Each path below is one point turned by a fixed rotation once a step. After each direction that follows a path, write how fast that rotation turns it, in deg/step (0 if it stays still).
Each turn is a multiple of 5 degrees from 10 to 175, or 0.
Each row of a path follows its step; steps can be skipped.
Rotation 1:
step 4: [ 18  -8 -13  46 -21  12 -13   3   3  27  12 -20  -5  28 -27  29  25  10
 -30  -3 -42 -16 -21  -8 -29 -33  24   9  11 -16   5  16 -11  16 -15 -37
 -23  -1 -23  51  23 -19  26]
step 6: [  9  19 -28 -39 -37  28 -25 -12 -24 -28 -23   4 -16 -19  28  19  27  -9
   4 -10  -1  16  23  -7  -2  -3   6 -39  -3 -21  -6  32   0   9  -6  17
  -2 -33 -48  21   4 -51  32]
step 14: [  5  41 -21  17 -23  -1  -8 -11  37 -36  29   8  22  16  17   0  26  -5
  35  25  15  21  37 -13  -1  -6  -4 -58  21  16   0 -15  -4  -8  23 -11
   1 -33 -46  34  13 -20  -6]
step 15: [ 19  12 -34   2   6   2  -5  24  18   5 -16  22 -43   6  11  10  31  26
  -3  -5  10  20  58  16 -22  18  17 -11  25  14   3  45  -1  33   3 -30
   2  -7 -51  37   9   8 -28]
step 19: [ 18  14  24 -11  13 -23   2 -34  13 -28  21  18  20  18  10  -8  24  27
 -28  -8 -13   7  29 -36 -42 -49  47  -2  -8   5  14  10   7  -2   7 -32
  20  -5 -51  32   0  21   5]
step 23: [ -5  -1 -22   9  -9  34  19  17  -2 -37   2  -4 -10  20  16 -11  51   3
  -2  27   4  39  13 -19 -19  -6  10   5  -4  46   0 -22   2  38  22 -13
  45  44 -26  27   6  20 -33]
step 24: [ 25 -35 -16 -39 -30  35 -13   2  11 -25  10   3  -9   0  14  20 -15  18
 -61  25 -18   6  18 -11   3  -2  10  27   3 -11   2 -10 -29  42   6 -19
  13   1 -62  14  19  23  -2]
step 25: [-12  -7 -48 -25 -38  14   0  28  39 -24   8  34  18  15   9  18 -18  -1
 -24  14   0 -33   6 -27 -33 -62  -3   2 -21   8  -8 -25 -14 -11  -1 -47
 -20 -22   9  15   7   2  -6]
Speeds:
[ -1   2   4  -4   2 -10  -3   2   5   5   9  -3   1  13   8   1  -4  -8
   6  -5   6   7  14  14   3  -3   4 -11   7   6  -9   5  16   4  -1   9
   1 -22   6   0  -2  10   1] : 55
[ -1  -2  -3  -5   4 -14  -6   0  -2  -9  -9  -2  10  -3  10  21   1   2
  -8 -10   5  -5  13  -3  -4  21   9  -1  -7  -2  -6  -7  -2   2   7  -3
   8   4   5   2  10  -4   0] : 80
[ -5   0   2  10  -7   7 -19  -4  -8   5  -4  12   5  -9 -10   2  16  -8
  -1 -12 -11   5   6  12   1   5   4  -7  11  -2  -1  -7   1 -10  -7   2
  -9   3   0   0  -5   0   8] : 10
[ -9 -15   1   6   4   0  -6 -14  -1   4  -1  -8  -4  10  -7  -8  -1  12
   3  -5  13   6  -9  -4 -18   8   7  -1  -4  -1  -5  -2 -10 -15   7   4
   2  -8  -3  -3  -7   7   8] : 40
[  5   0  13   1   4   4  -4  -7  -4 -19   7 -18   0  -2   9   3  -6   4
  -5  -4  -6   0   4   1   9  -6  -2   2   5  -2  17  -7  -4 -10  -5  13
   0  -8 -14   0   7  -3   9] : 140
[  0   9   2  15   6  -7   5 -17  -3   6  -6 -15  16  -6   0  -4  -3  -4
  -7  -2  -9   4  -9  -2  -5  -5  -1 -13   4  -7  -2  11   5   8  -2 -10
  12  -5   4   4  -1 -11   1] : 45
Rotation 2:
step 1: [ 14   0 -48   5  -8 -19   5  41 -37  -4 -29   7   1  -7  -5  15  15 -16
 -29   1   4  -2  11  28 -34  18 -28   2   1  18  20   4 -48   0  10  30
  53  -4 -33  19 -23  12  -1]
step 14: [ 25  12 -18  63 -28   9   0  64  -5  35  22   0  32   7 -18   3   2  -7
  22 -26  16  13 -13   0 -39  25  -1   0  -6   0  17 -11 -24 -19   8  10
  22   0 -25  25  -3   4  16]
step 18: [  1   5 -46   2 -13 -34 -30  11   8  28  15 -12 -19  25  11  22 -15  37
 -10   8  22 -11  -6  -9  16  46  16  11 -20  16  -7   5   5 -31 -33  48
  25  -1 -32  20  -3 -35   1]
step 21: [ -4   5 -17  -7 -11  -6  17  21 -77  32   1  38 -16  16  29  -6   7  -1
 -16   4   4   7 -19   6 -27  35  -6  38  12  17   2  -6  -8 -44  20  14
  34 -30 -16  -2  15 -15  -1]
step 23: [ 31  22 -38   0  -7 -12 -23  21 -21   2   2  66  12  -5  16  -9  16  14
  -5 -18  45  -4  -3 -13   2  51  -9  -2  -8   7 -29  -4 -23 -10 -23   8
  31 -20 -20  20  15  17  33]
step 26: [-34  -6 -10  30   7  15 -12  -9 -46  -5  40   5 -28  -2   7 -14  -4   6
  51  -2  22  24 -28  27  -5  40 -26 -15 -23  -6 -14   0   4 -49   6  18
  23 -14 -26  -4  -6   0  27]
step 30: [ 22 -16 -18 -11  -1 -12 -27  32 -66  16 -11 -23   3  28   4  15 -17  21
 -13 -19  14   4 -13   5   9  36  16   2   3 -14  10 -13   2  -8  45  -2
 -16  -7 -60  29   0  18  27]
step 32: [ 21   7 -47  42  -8  -8  31  34 -36   2   9  11  16  30 -27   5  37  13
   1 -22  57  24  -4  -4 -25  13 -10   5   6 -11  10 -20  -4 -11  28  17
   5  -1 -37  11 -12 -22  -2]
Speeds:
[-12 -10   7  15  -7 -15   2   1  -3   4   1   5   4  10 -13  -7  10   3
  -6  12  -6   0   9   2  -3   8   2   5  -7 -11   7   9  -4  -1  -3 -12
   8  -3   4 -12  -9   4   0] : 140
[ -2   4  -4  -2  -4   0 -10  -8  -8   5  -1  -2  -1   1  -4  14  -1   9
  -1 -10  -3   3   0  -5   8  -6 -17  -3   5  -9 -18   1  -4  -7 -16   4
  10  -6  14  -4  -5  12  -6] : 135
[  4  -5  -2  -7   8   3  -9 -17  -6   1 -12  -4   5   1 -12   1  -5  -9
  -9   8  -7  10   0 -12  -8   0   3  -3 -16   8   5   4 -14  -6   1   3
   0   2  -5   0   8  -1 -16] : 120
[ 12 -10 -10  -8  -2  -1   9  -4 -14  -7  -1  -1  -3   7   6   5   9  10
 -25   3 -10   1   2  -1  10  -6   3   9  12   0   5 -11   3   2   2  -1
   3  -3  -6   2  -7  -7   0] : 35
[ 15 -20   4   4   6   7 -14  -7  -5 -11  11   2   8   0   1  -2   3  -8
   2  -1   3  10  -8   5   5   4  -3  -6   3  -5  -1   2   6  -8   1  -8
 -11   4   1 -14   3   7  13] : 20
[ -2   8   4  -3   5   0 -11   7  -3 -13  -9  -4   8  11  13 -15   2   2
   5  -3   3 -10  -4  -7   4  -5 -15  16   1   1   2   1 -15   2  -2  -3
  -3  -4  -4 -14  -1  -9  -3] : 175
Rotation 3:
step 2: [ -6   6 -26  -4 -20   0 -30  12   8  -3  18 -33  18   4  20 -40   6  -8
 -44 -35  17 -21  11 -11  32  44  18  45 -16   8  12  17  -3   0 -22 -36
  42  19 -14  -9 -30  -5   1]
step 3: [ 19   5  -9  22   3  25 -36  -6 -30 -19  -5  26   3   8  48 -14 -14 -17
   7 -10 -21 -16  11 -10   6  -4  32  45  -2  14  15   4 -10  36 -20 -49
 -17 -20 -29  -4 -54  -7 -10]
step 10: [-14 -38  -2  -8  14  -2 -27  -5  33 -20  20  -1  28  11  31   7 -21  17
 -25 -33  -6  -7 -12  19   6  13  12 -28 -40  30  49  14 -14  58  -2 -11
  -8 -19 -20 -14 -33  13  -1]
step 11: [ 17  12  -7  -8  12  27 -43  32   6  -7  19   6  38   8  27 -26  18 -17
 -38  -2  34  13 -33 -10 -16  18  -1  11   5  21  20  28 -44  30  36  -4
  14 -23  -9  -8 -13 -30  21]
step 15: [-18   3 -29  -1  12  13 -35   1  27 -19  -4   9  19 -14  48  -8 -14 -14
 -37 -15  -4 -51  22  -5 -27 -14 -20  27 -15  39  26  18   4  12  -1 -24
   7 -24 -19  -2 -42  32  10]
step 19: [-12  23   1  22 -24  22 -10 -19  38 -19  21 -10  -8  28  51   5  28  36
  -5  -7  -7 -12  14  11  21  19  -6  24   3  33 -10   5 -30  52   7 -32
  24 -14 -35 -18  14  14   3]
step 27: [ -9   2 -38 -19 -20   1 -15  -2  30 -14   5 -28  18  -8  34 -38   9 -14
 -11 -28  24 -60  -9  15  -5  40 -35  18  -9  11  29 -16 -11  -8  -7  15
  24 -10  -3 -41 -31  -2 -10]
step 31: [  0  -9  -7  20   1  21   1  46  25  -4  45 -15  16   9  26 -20   7  10
 -29   4   6 -19  -9   2   6  21 -18 -21 -34  35 -35  29 -40  29   9   0
  39 -12 -27 -34  -4   3  13]
Speeds:
[ -1   8   6   6  -2  13 -12  -3   5  -1   6   1  -3  -4  -8   2   1   5
  14  -2 -10  16 -18   2   1  -2 -10 -10   3  -1  -9  14 -18   5   0   7
   4  -5  -2  -4  -1  -5  -3] : 55
[ -9  -2 -10  13   8   0  -8 -11  -1   4  -1  -1   1   7  -7  -2  -4  -2
   0 -11  -6 -14  -7  14  -7   5  12  -3   0   3   3   8   4 -12  12  -1
 -15 -10   6  -1  -1 -12   3] : 60
[  2  -8   6  13   6   9  -1   4  12  -2 -12   0  -8   9   0  16  -5  -8
 -10  -5 -13   9   8   2  -8   5  -9   1 -11   8   2  -1   3   0   8  -4
   6   3  -9  10   6   3 -12] : 160
[ -1  17  -4   3 -11  -2 -12 -10   4  -1  -9  -4  -1  -9  -9  -3 -13  -2
  -5  -3  -6 -13  -8 -14  -5   6  -3   2  -6  -6   1   3  11   4 -14   5
   0   6   3  10  -5  10  -2] : 55
[ -6   6  -2 -14   4   8   2   0  -2  -3  -2  -6  -9  -5   0  -4  19  -1
  -5   6 -13   2  -7   5   5   8   8   9  -5  -2  -1   4  -5   1  10  -3
 -14  25   3   3   4   3  -1] : 65
Rotation 4:
step 2: [-36  49 -20  11  -3  13  -6   9  -2 -22  36  29 -36  11 -33   8  26 -59
  22   1  15  13  12  -4  -7  18  27   3 -14  33  24 -28 -26   2 -25 -21
  61 -10  10  -2   7 -32   6]
step 13: [-15  47  13 -39  10  37   9 -11   2 -22  -3  33 -32  -1  -3  -3  -7  -7
  -6  29  59  11   0  -5 -60 -13 -15  48  16  15 -12  -8  -6   6 -40 -47
  28   1   3  -7  26  15  14]
step 17: [  8 -10   3 -29  27  -3  -4  11 -19   7 -14 -12  45 -13 -15 -27  23 -42
 -13  60  12  29 -24   5 -28 -20  21  43 -10  56   2   6  -9  16 -32 -40
  18   5   0 -15  36  19 -28]
step 21: [  0  33  -5 -42  -5  17 -29  18   5   7  17  38  15   2 -34 -29  -3  23
  15  48  28 -13   1   3 -33  -3  -2 -14 -42 -15   1  -6  -8  38 -30 -43
  34   9  12 -16  29  29 -48]
step 23: [ -6  57 -13   2 -18  41   3   1   4 -15  34 -16 -40  31  14  -2  26 -34
 -27   6 -14  16   1 -22   2 -16  35  14 -19  35  26  18  10   5 -21 -53
  45  33   2   3   4 -40 -20]
step 26: [  7  63  37 -41  11  20 -21  26   0  -2  27 -12 -12  -5 -23 -14  21  25
  50  41  15 -39  -2   2 -17  12   8  -5 -33  -4 -28  10 -30  12 -11 -23
  33  -6 -26   9  40 -19 -14]
step 27: [-69  19 -29 -17  12  28   9  14 -20  11  23  24  -9 -14 -26  10  41 -65
 -27  -1  16   2 -13  20  16  13  33   0 -47  17 -32   3  17   2   3 -30
  15  13 -16  -6  22   3 -16]
step 32: [-46   3  28 -13  12   8 -14  14  -5 -11   9  40 -15  13 -43  12  13 -53
 -14  -9  37  17  36  -8  -5  39  23 -23 -43 -16   4  -7 -12 -11  15 -24
  16  30 -21 -14  41  27 -37]
Speeds:
[ -4   0  -3  -9  13   1  -2  -5  10   8   5  20 -14  11  -1  -5  13   5
   7   9  15  -2   5  10  -3   3  -7  -5  -1  -7   2  -5   7  -8   1   4
  -9  12   6   1  -7  -1   3] : 135
[-11  -4 -11 -13   0  -7   0  -6  -3   0  -4   4   4 -22   7  12  -3  -3
  -1  -7   6  -4   6   0  -1  -4   4   1  -2 -19   0  -1 -15  11  -1  -2
  -2  18   2   1   5  -1   5] : 135
[  6  -1   5 -18  -3   9   4  -5   2  -6   8   2   9 -10  13  -9   4   9
   1   4   3  -8 -16  11  -7   4   4  13  -1   5 -14  -2   4  -3   5   4
   8  -4   2   3   9  -3   9] : 85
[  5   3 -16  -9   9   6   3   3 -12  -4   9  -6   8   7 -15   9  10  -2
  15   4  -6  -9   5  -7   0  -3   2  -2  17  -3  -4   1   6   6   3   0
   5  -2  -3  -2  -5 -10  12] : 90
[  1  -4  15   5   2  -7  -6   0  -5  -2  -4  -4  -3   5  -2  -3   7   6
   9 -10  12  -1   4   7  -3   7   7  -1   8  -8   6  17 -16  -6  11   8
   0  -6 -15  -3  10 -11   4] : 175
[ -3   3  -6   5  13   3   6  12  -7 -20   9   4   3  -5  12 -12   2 -12
   0  -2  10  12   8  -2  -7  -9  -1   8  -5   4   8  -2   3   4   5  12
  -1   1  -7   4  -3  -6  -8] : 70
[ -5 -14   1   1   4  -5   1  -5  -1  -3  -7   1   8  -8  -2   3  11 -14
   4   6  -5   6   0  14  12   8  13  -8  11  17  -2 -15  -2  -5   5   4
  -3   5  -3 -10   0   6  -6] : 140
Rotation 5:
step 0: [ 29 -23  10 -31  -7  41  37 -32  17 -15 -17   1 -31 -28 -17  47 -34  22
  25   7  -3  19 -20  15  -9 -42 -24  15   4 -31  12  24  10 -21  36  -8
 -40  -6  28  -4  28  26  -4]
step 8: [  1 -20  -8 -34  23  45 -30  -2 -11  -3  33   3   1 -31  -4   3 -15  -7
  39   8  -4 -18  45  49  -4   9  -7  11 -30 -50 -21  24 -25  16  39   0
  17   2  41  12  -9  37  27]
step 10: [-15 -43 -18 -57  -3 -19  43   4  24  28   6 -14   4  12  50  31 -32  19
 -19  16  20 -27 -31  19   9  -3  24  12 -20 -33 -10  23 -29  -3  29 -10
  -2   2  -2  -8  43  23   6]
step 13: [-26  -9 -13  -3  -7  34  12   7  -5  47  -1 -42  -3   7 -46  37 -41  -5
 -29   0   6  14   9   9 -25  -2  34  14  -6  -5   6 -23  40  34  33  19
  21  -9   4  -9 -10  58 -23]
step 14: [-46  55 -38  16  17  21   9   9  22 -12 -41  28 -35   9 -22  18 -31  31
  -9   3  24 -48 -14  39 -16   3 -29  -8 -22  -8  33  11  10 -26   4 -13
  17  17  11  12  -5  -1  29]
step 23: [ -6   6  41 -13  -4  39  35 -30  22   0 -30  -7 -33 -24 -21   8 -19  35
   7   9 -15   1  17 -21 -47 -32  36  32  11 -27  16  25   9   0  19  -4
  35  -8  -1  34  44  35   4]
step 24: [-20  13 -32  -8  46  35 -24 -11  16  -8  17   5  10 -15  -9  38 -17 -13
  42  30 -11 -10   4  19   1   3  -1  24 -43 -31 -11  32 -38 -16  28   1
   1  33  41   3 -27  13  45]
step 26: [-20  -5 -33 -12 -16 -20  38  15  22  36 -32  -7   0  -2  43  41 -24  -3
   1  27  20 -41 -34  -1 -33  24  37  26 -30 -28 -24  20  -8  10  32  -1
 -21  -1  14 -13  36 -14  -5]
Speeds:
[ -1  15  -6   5   5 -13 -11  -3  11  -3 -10   3   3  -3  -6   7   3  -3
   6   3   6  -1  -4  -7  -9   5   9  -3  -6   1   3   2   1 -15  11   4
  -4   8  -8  -4 -15 -18   5] : 145
[  7 -11   1   9  -4  -5  -4  -6  -4   1   3   4   2  -1   0  -6  12 -13
   4 -20  13   0   9  14  -9   6   0   2  -4   8 -11   7  10   1  -9  -3
  -2  -2   7   6  -4  -3  15] : 110
[  4  -4  21  14   0   5  -5  -3   7   7  -2  -1   9  -9  -7  -3  -6  -1
  12   6 -14  -2  -3  -2   7   3  -8   1   9  -2  -8   3  -5  -2  11  -8
  -6 -10  -7   4  -1   3  17] : 90
[  0   0  -6   4  -5   4   2 -17   1   6  10 -14  -2   1  -6   1   4 -17
  -4   8  -2   9   2  -9  -8  -6 -13   0  -7  -5   9   2  -5  -3  -1  -6
   6   6  -6  23  -2  -2  -5] : 65
[-12  -1   0   0 -13  -7  -6  19 -10   9  10   9   7  -3  -3   6  -2  -2
 -11  -5   3   6  -8   2   0   3   2  11  -4  13   9 -10   2  -1   6 -11
  -5  -3 -16   7   3  -1   1] : 45
[ -1  -6  -1  19  -1   8  -2  13   6 -14   0  -3   2   1   5   9  -7  -5
  -1  -3 -15  -3  -6  10   1   2   4 -12  -4  12   6   3 -11 -10 -16   8
   7   3   1   6   2  -2  -1] : 140
[  4 -13   4  -6  -6  -2  -6  -2  -1  -5   4   5  -3 -12   5  -2  -1  12
   5 -10   9 -10  -3  10  -1  -7  -8 -17  -4  -9   9   6  -1 -11  11  -1
   7  -5 -11   5  -6   5 -12] : 175
[ -6 -14  -5  12  20  -9  -2   4  -2  -1  12   2  -9   1   0  -2  -3  -9
 -11  -4   2   1   6  -2   8   1   3   0  -3  -8 -16  -6 -11   2  17  13
   1   6  -6   1  -1   4  -1] : 155
